In the rows, zero is written as 128.
One turn sends every row of this set to another row. A few are shown first. Where does it send the rows asked after them?
zumo: [120 124 124 152 120 120 108 140 139 132 135 141 154 108 123 119 136  61
 142 148 105 128 133 129 145 136 123 146 105 129 151 118  68 103 112 138
 133 125  94 109 136 141 129 132 102 137 107 123  96 144 143 127 102 152
 160 128 123]
Tafi: [ 78 134 110 112 137 111 122 111 129 143 156 128 138 118 134 119 148 149
 153 105 107 146 145 141 128 157 133 107 130 147 143 119 145 116 130 106
 158 150 113 106 115 112 114 125 115 115 124 121 167 124  90 103  93 135
 146 116 137]
posim: [138 137 141 160 155 129 106 151 109  90 115 119 149 134 137 136 132 104
  85 133 102 112 132  95 122 133 117 142 128 118 134 124 115 132 145 124
 131  96 119 154 135 128 123 158 103 161 114 123 132 148 146 155 114 146
 151 128 116]
Gimi: [ 99 107 105 139 128 116 112 157 115 102 153 146 153 158 101 124 155 160
 137 143 115 116 136 119 113 167 115 128 117 165 142 117 123 111 139 134
 133 146 123 116 110 139 103 132 114 117 141 124 157 119  99  98 101 125
 129 151 104]
nekam: [110 130 160 142 140  84 127 112 155 156 106 147 113 128 125  94 100 119
 141 148 130 128 167 150 147 126 115 110 124 130 128 122 130 114 134 140
  90  88 140 122 161 118 125 139 114 151  90 106 126 108 107 137 146 137
 149  97 125]
gali: [117 121 128 152 125 119 110 143 144 134 136 144 150 109 119 119 136  60
 148 152 103 122 129 127 147 141 122 152 107 134 152 121  72 108 120 138
 136 131  89 113 136 138 136 131 111 135 111 121  97 150 140 127 106 147
 164 130 131]
bor: [142 140 132 148 119 137 117 122 132 121 143 125 162 138 147 134 128 113
 137 116 114 109 113 130 123 133 171 127 121 123 106 136  96 121 121 113
 137 112 121 150 116 131 116 109 152 100 127 135 122 175 132 143  92 151
 145 138 141]
Tev: [113 117 154 118 151 111 139 130 132 158 112 142 101 127 121  87 124 126
 143 155 140 152 157 137 133 116 122 134  97 128 115 114 138 110 150 123
  90 101 133 106 138 122 141 149 104 171 100 117 130 103  94 144 143 106
 139  96 121]
vugi: [ 92 150 126 134 128  78 128 128 134 144 147 134 169 128 120 119  89 123
 152 168 125 142 153 143 128 105 128 112 139 135 124 123 164 111 147 136
  96 117 108 141 119  95 118 164 115 119 119 115 123 123 127 134 128 128
 133 116 135]
zunub: [ 89 131 118 111 127 109 136  99 138 167 142 157 131 125 133 124 140 144
 147 128 133 156 138 126 138 149 142 126  99 144 118 113 140 109 112 105
 162 149 123  97 109 121 127 126 104 124 124 126 157  97  79  99 123 122
 148 114 139]
tekal: [136 133 123 127 103 114 157 140 158 115 102 149 107 133 130 115 102 136
 150 149 121  99 158 103 117 134 110 135 112 134 110 154 102 140 131 149
  96 104 130 106 137 170  80 149 126 148 131 136 108 125 127 131 125 129
 108 138 137]
lis: [116 125 157 143 147  87 130 112 156 164 107 147 113 130 130  92 100 114
 145 153 130 135 166 156 146 124 112 109 118 127 125 129 129 114 134 137
  94  90 134 121 154 117 127 148 106 156  91 110 126 116 103 139 139 139
 143  90 127]
dade: [142 124 112 111 119 146 128 147 125 118 109 115 102 152 115 124 149 133
 122  91 136  96 150 118 121 155 113  96 113 140 114 133 123 139 126 124
 106 106 144  87 125 153 103 142 139 157 139 138 133 103 101 137 141 144
 109 145 131]
Busog: [125 129 127 156 122 103 119 107 162  91 116 159 138  90 116 140 150 145
 115 183 110 145 144 122 117 140 115 139 108 149 153 118 118 112 138 125
 108 133 103 134 115 149 108 143  98 124 108 130 143 138 104 114  90 146
 119  96 106]
Rused: [143 133 119 131 124 131 130 138 117 123 154 125 145 147 145 139 145 108
 115 109 112 120 129 101 101 118 160 130 120 126 106 138 112 128 149 114
 129 107 117 162 105 134 104 109 151 125 108 128 137 169 133 160 110 148
 161 119 147]
Ledad: [ 89 131 120 106 131  98 135 104 141 167 139 150 127 130 127 123 140 138
 147 128 131 156 136 116 141 141 140 127 105 146 125 116 140 115 113 101
 161 158 119  91 113 125 120 133 107 124 124 130 158 100  79 102 134 124
 147 116 144]
rudin: [ 76 134 113 115 130 110 128 113 131 148 155 127 130 113 130 119 151 151
 149 110 104 139 144 137 123 153 129 104 140 146 148 115 142 119 126 106
 150 150 115 107 116 114 114 124 110 114 128 119 158 122  92  99  87 133
 156 111 135]
Von: [113 115 161 110 163 106 136 132 132 157 114 135  95 128 124  86 124 132
 147 156 136 148 167 128 126 116 125 135  99 127 117 116 138 105 152 122
  96  99 138 110 135 119 135 150 106 162  99 124 135 103  88 141 142 112
 140 102 122]
Vomu: [129 111 129 151 127 129 136 129 153 144 145 139 157 112 124 102 130  66
 159 134 104 136 126 108 124 137 134 142 106 148 134 126  81 103 130 148
 152 121 106 120 141 130 133  99 118 127 125 111 107 147 134 129 108 153
 173 137 149]
Mabun: [148 118 116  94 115 140 145 131 116 142 112 119 109 138  97 101 118 165
 119 109 140 137 126 108 113 158 127 104 110 153 104 139 131 118 128 112
 124 110 149  97 126 122 108 131 134 159 137 151 140 115  82 143 148 136
 121 133 136]
bere: [143 121 115 112 125 150 130 146 126 114 110 123  99 155 114 120 145 138
 119  95 137  93 142 120 120 158 107  96 110 141 111 139 121 140 129 122
 110 111 140  83 127 144 102 142 134 164 128 146 137 104  98 143 139 140
 112 147 137]
Kebek: [144 128 135 167 152 139 115 140 106 105 109 137 165 133 118 129 136  86
 110 138 122 124 154  83 112 123 112 140 120 121 139  90 103 121 133 134
 137 109  99 138 133 137 108 144 102 169 110 116 132 135 130 155 138 154
 166 114 119]
Sal: [139 138 113 121 121 144 136 111 176  91 116 123 150  83 118 145 133 113
 155 138 113 130 133 115 111 131 134 126 109 146 134 135 133 121 137 131
 104 133 105 104 105 128 121 149 121 119 148 141 108 118 118 124  97 155
  90 148 127]
nus: [149 115 134 148 126 106 101 138 171 101 123 153 137 127 110 150 136 118
 104 163 126 126 119 140 130 117 140 122 105 159 121 143 144 112 165 134
  70 109 136 142 113 114 134 143 125 117 117 126 136 119 123 144 122 150
 103 137 125]
ripi: [140 140 139 162 156 131 107 153 111  88 112 118 151 130 133 134 126 105
  92 136 105 103 135  96 119 133 121 140 119 123 136 110 112 124 145 121
 134  97 116 153 131 125 114 159  98 160 115 125 130 148 144 157 122 145
 153 134 115]
tima: [146 138 123 145 118 136 121 121 127 121 141 123 156 141 149 136 126 112
 136 119 113 113 111 130 119 135 168 132 121 123 106 139 109 121 120 113
 133 118 117 156 110 141 109 112 150 102 123 138 119 177 135 139  96 154
 152 135 136]
nivif: [141 119 115  95 114 148 147 130 112 140 114 126 110 129 105 112 120 166
 115 105 140 129 123 108 112 155 122 111 103 154 105 137 131 126 132 109
 123 105 152  92 124 117 107 136 131 161 134 145 142 113  87 142 142 133
 116 134 140]

bor -> posim
Ledad -> Mabun
Now find these:
Rused -> Kebek
bere -> lis
tekal -> vugi
nekam -> rudin
ripi -> gali
Tev -> zunub
Sal -> nus

